One turn sends every row of this set to another row. A few are shown first. Where does it send the rows asked after them?
buvus: [-33  11  -3  -2   3  10 -24   7 -15  -9   7 -49  23 -15]
malu: [-23   2 -15 -25  -3  16 -12 -10 -16   2  14 -42  41 -20]
lasi: [-14 -19  23   3 -16  26  37 -13 -22   9  -5  -3 -15  21]
dinak: [ -7  14 -14  32 -10 -26  30  -9   5  -4   5  26   7 -29]
pabi: [ 13  35   5  -8   5  20  38  -6   7  17 -14 -19 -14 -31]
sig: [-49 -15   5  18  18  12  -5 -36  16  10   7   4  23  11]
Tek: [-18  23 -15  -3 -12  20  -9 -19  -7   4  -1 -50  38 -19]
zeg: [-25  33  17   3 -29  22 -25 -30 -22  26   1   5  -3 -19]
Pedis: [-15 -20  18   7 -25  28  34 -16 -20  12   1   8   2  24]
niv: [ 23  13  -7  33 -34 -14  13 -15  -2  -1   0  23  -3 -14]
Gikip: [-33  -8 -17 -19  12  -5  12 -40  32  13  -9 -36 -14  -6]
Zat: [  3 -26  12  -4  -9  19  40 -22 -12  22  -3   4 -17  20]
Muzuz: [ -8  18  -8  28 -31  -9  25  -3   2  -4   0  34  18 -27]
fiton: [-11 -16 -21 -16 -17 -15  -8  26 -21 -22 -10 -26  -9 -10]
ket: [ -4  25  -9  30 -12 -28  20  -5   0  -2  -4  22  -4 -36]
Geloz: [ 18 -26 -31  22  -8   5   0 -16  27  -3  -1  13  22   9]
Levat: [  2  -1  -1 -23  30  13 -34   8   1  -4   9  22   9  -3]
Kuriz: [-57  -7   5  13  11   2 -10 -42  10  14  19  -4   7   4]
tal: [ -5  41  11 -14 -30  22 -22 -27 -13  28  -1  14  -3 -19]
zira: [  5  15   7 -14  27  16 -35   6   6   0  -1  29   5  -8]
gaku: [ -2  24  11 -16  15  16  48   4   5   9 -23 -18 -11 -21]
tenul: [-38  -8 -21 -21 -21  -4 -10 -25  35  21 -16 -23 -25  -2]
bemi: [ -5  14 -23 -10 -12  19 -15 -14 -16  -3   5 -49  35 -18]
Dumif: [-13  -9 -17 -23  -3 -25  10  25 -13 -20  -2 -27 -18 -15]
kapo: [  8  18   0  -6  25   0 -44   3  -7  -4   0  17 -10 -11]
pifi: [-22 -14 -22 -23 -13  -4  -1 -21  35  18 -21 -23 -36  -3]
Luv: [ -6 -12   7   0 -15  38  44  -9  10  24 -18   4  -1  17]
tufo: [ 15 -29 -34  -1 -20  -2  -9  -6  20  -8  -5  15  20  15]
gon: [ -9  11  -6 -24   3  -2 -38   4 -20   1   6  36   2 -19]
loz: [-40   4 -15  -4 -14   4   1 -23  40  12 -25 -36 -22  -1]

lasi turns into dinak
ket turns into Levat
Where do these go?
zeg turns into Dumif
Geloz turns into tal
buvus turns into Gikip
kapo turns into malu

One turn sends every row of this set to another row. A few are shown first. Where does it send the rows asked after them?
res: [ 10  -3  -3 -49  18  -3  49   3 -28   1  14  -8  15  -9 -12 -17  33   4
   5 -11   3   5  47  10   7   6 -20 -14  -7  -3  -3 -19   2 -20  47  34]
tobu: [-21  13   7 -52  39  12  33   4 -27  -1  37  -3  -4 -11   6 -33  15   6
  22   5   5  19  26 -16  28  37 -34  21 -15   2 -10 -15  39  -9  -8  50]
mev: [-13  17 -32 -28   4  -5 -25 -15  -1 -18   1   4   8 -55 -18   8 -19   2
  23 -16 -30 -28  18 -13  26  48  10  18 -22   0  24 -20  -6 -32 -35   2]
nin: [ -2   9  13 -49  35  15  16   5 -17   7  46  12 -16 -13  13 -30  21   0
  11  -8   6  14  42 -17  32  27 -30  10 -36  11  -9 -30  45  -4  12  38]
bim: [  9  -6 -11 -20  39 -27 -25 -11 -25 -37  26 -13 -23 -38 -17   0  17  38
  -1 -63 -19 -13   0 -16  28  46  -3 -35 -21  -7  -8  -8   3 -17 -12   7]
Gaber: [ -9   8  19 -61 -20 -30 -10  -1   1  -1  31 -15 -19 -41 -24 -24 -12   9
  17  -1 -16  22   5   6 -28   7  48  -1  -4   0 -10 -22   2 -19  11  -4]
bak: [-15   6 -30 -56 -17   0   1  -4 -40 -18  27 -38  13 -11 -33 -15 -20  37
   8 -34 -25  23 -37  -7  47  -2 -30  -6 -56  11 -30  22  -3   8  11   7]
zizo: [-12 -19  -6 -38  32  14  46   1 -21 -15  20   2  19 -23 -12 -30  37  22
  28   0   8   9 -11 -12  27  24 -18 -14  -1   2 -23 -41  13 -11  21  45]
dena: [-22  20  17 -21   7  10 -35 -12   9   0  -6   4  -4 -36   6  22 -28   4
  30 -33 -35   3   2 -23  -3  11   3   6  -7   6  18 -18   7 -19  -6 -19]
dipap: [ -2  27  -6 -64   7 -23 -10 -21 -18 -46   7 -20  -1 -23 -13   4   8  21
  29 -69 -45 -15  -9 -23  32  43   1 -11 -17  -6  -1  -5   7 -34  -3  23]
rel: [  6  17 -34 -30 -27   9  13   4 -31 -29  27 -12   1 -19 -11  -9 -20  41
  32  -6 -38   8 -27   6  50  -2 -29  13 -70  33 -14  20  -4   3  -7  38]
taz: [ 26 -11 -45   2  -3   1 -22   2 -14 -10   7 -25 -22 -27 -57  -3 -33  50
  18  10 -17 -10  10  10  32  18  -7 -18 -18  23  11 -31  25   9  -7  17]
fibuk: [ 18  12 -24  -2  45 -35   4 -21 -31   5  20  -8 -13 -16 -25  -3 -13  32
 -16  51 -17  -7  18  34   0  31 -12   1 -44   0 -16   5   6  -2  -3  20]
kasa: [  3  26  28 -40  -9 -35 -20   7  20 -12  18  21   6 -26 -19 -26  11  27
  41  -2 -35   8  29   8  -1  22  42   0 -26  -2  -1 -13 -16 -10 -11   7]
gidi: [-28  40   8 -74 -21  -6  -8 -13 -21 -27   6 -28   7  -6   9   8 -10  17
  34 -50 -36   3 -15 -11  14   9 -11  18 -16   2  20   0  15 -12  25  24]
tufu: [  5  28 -26 -15  37 -23  12 -23  -1   8   6  10 -17  -9 -30 -11 -10  48
  19  51 -20   4  -2  21   2   1 -35  15 -54  33 -40  -2   0   0  26  14]
Zazi: [  7  20 -17 -29  29  12   5  26 -32 -34  38 -16 -28  -8 -29  -1 -43  38
  22  32 -26 -12   8  -8  53  10  -6  15 -12 -35   3 -14  14  24  21  -3]
salu: [ -5  42 -17  -1   9  13  24  23 -33 -29  14  -5 -26 -17 -35  -3 -34   9
  40  17 -51   3 -14  -1  36  23 -13  -7 -37 -30 -31 -23  22   9  36  10]
zafuv: [ 24  10   4 -72  30  -3  37  -6 -15   0  18   6  -5 -14 -17 -19  32   9
  11  -8  -7   6  60   2  26  17 -20 -10 -18   8 -19 -18  10 -29  48  30]
nefa: [ 17   8 -25 -36  32 -22 -45 -30   0  19  20   3 -30 -37  10 -15 -13  14
  -6   4 -20  -4   7  -4  10   7 -30   3 -39  -8  -9  -9 -51 -29 -12  14]
sak: [-13  39 -17 -12  -6 -11  -3  17 -30  17   1 -16   5  10 -43  -6 -27  52
   8  -2 -45   8   9   5  -4  -4 -34  -3 -31  27 -45 -16  21  12  24 -22]
fav: [  6  11 -11 -58 -18 -13  -9 -40 -29 -19  34 -39  15  -2 -25 -17 -18  20
  -6 -34 -24  17 -41 -10  21   9 -12 -30 -25 -16 -29   6  14   8  23 -16]
lugun: [ 24  35  -8 -18  21 -24 -31 -21  -6   7  16  11 -12 -20  18 -13  -9   7
  -3 -24 -23  -8  -1 -12 -14  15 -14 -36 -28 -10 -31  18 -36 -29  -4  10]
Bome: [ 17  11  15 -64  38   9  18  -1  -8   2  34  19 -20 -19  -1 -25  32  15
  14 -13  -1  12  53 -10  35  22 -27  -7 -34  17 -22 -28  29 -15  39  24]
nusa: [-35   3 -20 -46  -9 -12   3  14 -20   6  36 -23 -33 -51 -41 -36 -11  -4
   9 -26 -15  10 -14   1 -29   0   7   1 -16   5 -40 -17   4 -18  26 -14]
puv: [ 25  21 -19 -19 -17   5   3 -23 -16 -31  35  -2 -26 -34  14  -8 -15  51
  38  27 -36   7 -11  24  36   0 -35  26 -50  24  12  -4  -2  10  -9  20]
puso: [-43  31  -7 -68 -26   9 -17  -2 -21 -13  30  -1   8 -14  13  -6 -11  29
  14 -12 -11  -5 -25  -6  12 -11 -16  38 -38  29   0  -7   9   6  54  16]
keda: [  7  -6 -31 -37  36  -1 -22  27  -3 -16  48  -2 -18  -3 -38 -24 -18  36
  22  -1 -19 -35  28 -19  49  -6 -11  31 -20 -18  15  -9  -7  18  -8   0]
pilib: [ 27  38   0 -34  -9 -21 -13 -40 -21 -20  33  -4  11  -9   6 -16 -11   9
  -7 -25 -27  -8 -23  -9  -9  27   4 -44 -16 -19 -35  15   1 -10  13  -9]
kes: [ -9  23 -19 -44 -16  -3 -15 -15 -10  11  17   3   8   9 -43  -5 -33   9
  -2  -7 -55 -13  -6 -30  -3  -8  -7  21 -18  27 -51 -30  24 -22  24 -11]
pas: [  6  22 -38 -17 -14  -5 -12  24 -49  -2  17 -11  15 -18 -48 -10 -28  56
  -8  32 -33 -21  11  23  27  33   1  -8 -41  23 -29 -21  21  12  10   6]
deg: [-35  31  13 -54   1  11 -33  -5 -18  -7  24  20   7 -34  -4   6 -22  25
  -1 -15 -39 -12  -3 -25  -4  16   8  20  -1  20 -36  -5   4 -23  23 -36]
bako: [-10  13 -40  -9  18  -6 -21   3 -13 -27   4 -11 -20 -61 -39  -3 -12  60
  28 -15  -8 -11  27   7  30  43 -19   0  -5  14  16  -3 -10  -5 -24 -15]
paf: [-19   1   2 -49  45  12  46  -3 -19 -12  19  -7   3 -15 -10 -32  22  21
  38   6   3  23   1 -17  29  33 -32   6   3   2 -22 -23  24 -13  -1  50]
Zafes: [ 17   9 -21 -40  13 -11 -29 -40 -10  -7  37  -2 -36 -49  15 -14 -10  44
  10  35 -23   2   3  21  29   9 -36  31 -38   1  11 -20 -30  -4  -7   1]
zug: [-32  27 -36 -11  -2   5  19  23 -30  -8  21  -3 -24 -40 -48 -28 -12 -13
  27 -20 -44  -2 -22  -1   2  18 -18  -5 -46  -7 -57 -20  11 -11  33   3]
Miret: [  3   9  -6 -23  21 -21 -30  22  24  -8  25  25   1  -9 -33 -34  15  34
  44 -24 -33 -20  39  -7  27   4  -1  15 -37  -3   7  -6 -24   7 -22   6]
deder: [-16  19 -29 -43   0   1  -7 -17   5   2  23  19  -7 -10 -16 -16  -9  35
  19  23 -13  -7 -28  -5  14 -20 -27  32 -58  48 -33 -22   6   2  52  21]
Forom: [ -7 -17  -6 -33  18   8  47  11 -33  -8  22   0  27 -20  -5 -24  42  15
   8  -9  14   2  13   3  12  13 -16 -19  -5  -2  -8 -32   2  -7  40  35]
kobik: [ 24 -21 -18  10  44 -31 -21 -16 -32  -8  32 -19 -26 -23 -18   1  -3  23
 -27  -9  -6  -8  12  10   9  32  -2 -26 -32 -12   4 -10  13  -1 -15  18]

mev turns into kes
puso turns into fibuk
Where do these go?
Forom turns into tobu
nefa turns into fav
kasa turns into zug

One turn sends every row of this set to another row. A few are shown first. Where does it send the rows asked after them?
vez: [ 15  -6 -18  16  15   2  30  26 -21 -37  14  50  -4 -24   4  34  35  -2
 -10  18   8   4]
sizar: [ 11  10 -33  23  15  -5  34   0 -20 -35  27 -19 -17   7 -26  17  10 -25
  12  -4  -2 -11]
Gab: [  7  51  -5   3  32 -13  38   3  25  -2 -15  10 -22 -41  20  10  16  16
 -12  10  -9 -20]
Mika: [ 22  39  15  -3  18 -15  -2   3 -11 -13  32  -3   0  36   1  -3  40  44
 -48 -14  21  -9]
gafez: [ -6 -12 -27  10  37 -26  19 -32  16 -19  19   0  -2 -30 -24  17  -7   5
 -23 -11  16   9]
nufa: [ -6 -16  -5   1  35  -4   5  36  -6 -18  34  22 -24  34  18  13  24   4
  -5   9  35 -16]
migeg: [ 20  68   2  13   4 -20  11 -13 -10 -17  34  48 -11  11 -30   7  34  10
 -12 -24  14   0]
zis: [-19   0 -21   4  20  -5 -22   9 -15  -8  39   1   2 -29 -15 -37 -14  23
  20  -2  12 -12]
sutez: [ 12  22 -12   4  12 -11  17  -9  22 -20 -47  21   6 -25 -54  17  27  18
 -10   6   8  -7]
pup: [  3  20 -21  27  13 -31   0   9   8  -2  -4  -7 -36  -8 -32 -31  30   1
  23  -6  16 -27]
Zuta: [ 33  45  -1 -13   4  21 -46 -16  20 -16  37  -4  -1  13 -24  18  35  10
 -22   7  -5 -11]
zemis: [  6  15  10   5  62 -17  -1 -11 -31   1  51  16  16 -18   4   7  12  25
 -31 -15   0 -34]
tozas: [ 24  19  -4   5 -13   7  -5  15 -18 -28  17 -40 -17  10 -19   2 -17  29
  12  -5  15 -16]
Giroz: [ 12  22  -6  -4   8  12  25  27 -48 -15   5  -8  25 -19  -2  -9   7  21
  10  11 -21 -38]
pud: [ 12  38   7 -29  33  -1  28  17  20  -5  16  14   2 -40   3  24  36  19
   4 -40  30   7]
bopof: [ 16  18  -1  19  19 -14  39 -18 -19   3   4  26   1  11  18  15  26  14
 -50  18  -9   7]
Moret: [  0 -17  -5   9  13   1  -5  -8  -6  -5 -33  -6 -14  23 -53  11  14  24
  -1  -4  20 -18]
mago: [ 16  12  -3   7  22 -11   4  -9  23 -18  -9 -54 -13 -13 -25  12  42  23
  -3  -8  23   2]
kasi: [  4  29 -18   8   9  36 -41  11  -3   4   2  34   0   2 -26 -23  30   8
  -4  34 -15   2]
Sel: [-12  -3   9  -5  21  14  10  17 -15 -13  40 -29  34 -32  -1  -6  32  22
  14   1  -3  -3]
kekab: [ 20  25 -10   7  -5 -12  12  21   5 -14  -3  67 -10 -52  -2  10  34  17
  -2   4  15   3]
Temo: [ 26   5 -31  -2  30  25  16  52 -18 -12  12  35   4 -40   2   8  23  -3
 -28  -4 -14 -15]
bof: [ 23  30   0 -21 -10  -3   9 -38  -1  18  14  20   9  12  -7  12  10  23
 -45 -24 -10  -8]
voru: [ 13  -2   0   6  -6 -17   1  -2  35  -7 -11  15  -7 -14 -44  13 -27  26
 -28 -13  17 -10]
gapum: [  7  -6  -7  -2  22  -5 -26   3  38  -4  23  24 -34   2   9  28  28 -15
   9  24  20 -24]
supa: [ 27  54 -17   1  43  13 -10  11  -8   8  38   9  -3  -1 -24 -11  44 -12
 -26 -25 -22 -30]
gelu: [ -3  31  -7 -29   7  31 -19  -7 -10   9  22  12  27  11 -27 -19  48  27
 -15 -18  -4   9]
ponel: [-10  49 -24  -4  25  39  17  45  -5 -40   2  24  -9  -8 -23   0  -1  16
   8  11   0   4]
Gekud: [ 31  47   3 -12  14  37 -15   4 -19  -1  32   2  31  -6   5  10 -14   6
  -5 -17  30 -32]
piden: [ 20  -2 -20  14  17  -1 -15  43   3   2  -8  47 -22 -40   1  -8  30   4
  -8  19   0 -33]
mupep: [  6  35 -25   3  41  15  -1  16  34 -23 -11  35 -26   3 -19  21   9  -5
 -32  29 -13 -29]
Ziv: [ 20  10  30  11   9 -14   7 -33   4   2  41  14   8 -15  14  42  12  14
 -26  11 -10 -14]
Mipag: [ 18  43   8  -3  37   6  -2 -14  21   1  -7  11  25 -13 -15  13  35  18
 -24 -27  62  -4]
kuf: [ -9   2   8   7  34  25 -39  34   3  -4  19  25   9  14 -45 -16  26  34
 -24  -1  15  -2]
fogo: [  4   5 -21   4  16  22 -38 -11  28  -6   8 -14   9  -3  -6  -3  20 -16
  13  23  43 -20]
kis: [-16  47   5   6  28  -4  24  23 -15 -28  21  31  -8   0  27  -2  39  25
   7  35   2 -18]
mus: [ 26  37  -8 -33  16  25   0  41  10  -3  21  22  -8 -25 -13  15 -17  12
   2 -40  14 -18]
Fogi: [  6  -2  -8  15  14 -11  19  -5  -9 -14  13  -7   8  27  21   4  -4   6
 -20   4  61 -18]
terap: [ -1  26  -2   4  38   0 -43 -19   6 -19  31  51   5 -17 -54  14   9  21
  -8  -6  19  -7]
naka: [  3 -10   9   4   5   4   6 -22 -33  -1   6 -30   2   0  -5  17  25  15
  29  12  -5 -30]

fogo turns into Gekud
sizar turns into migeg
naka turns into bof
Where do these go?
vez turns into kekab
bopof turns into sutez
zis turns into zemis
nufa turns into pud
Ziv turns into voru
mago turns into Zuta
kis turns into Gab

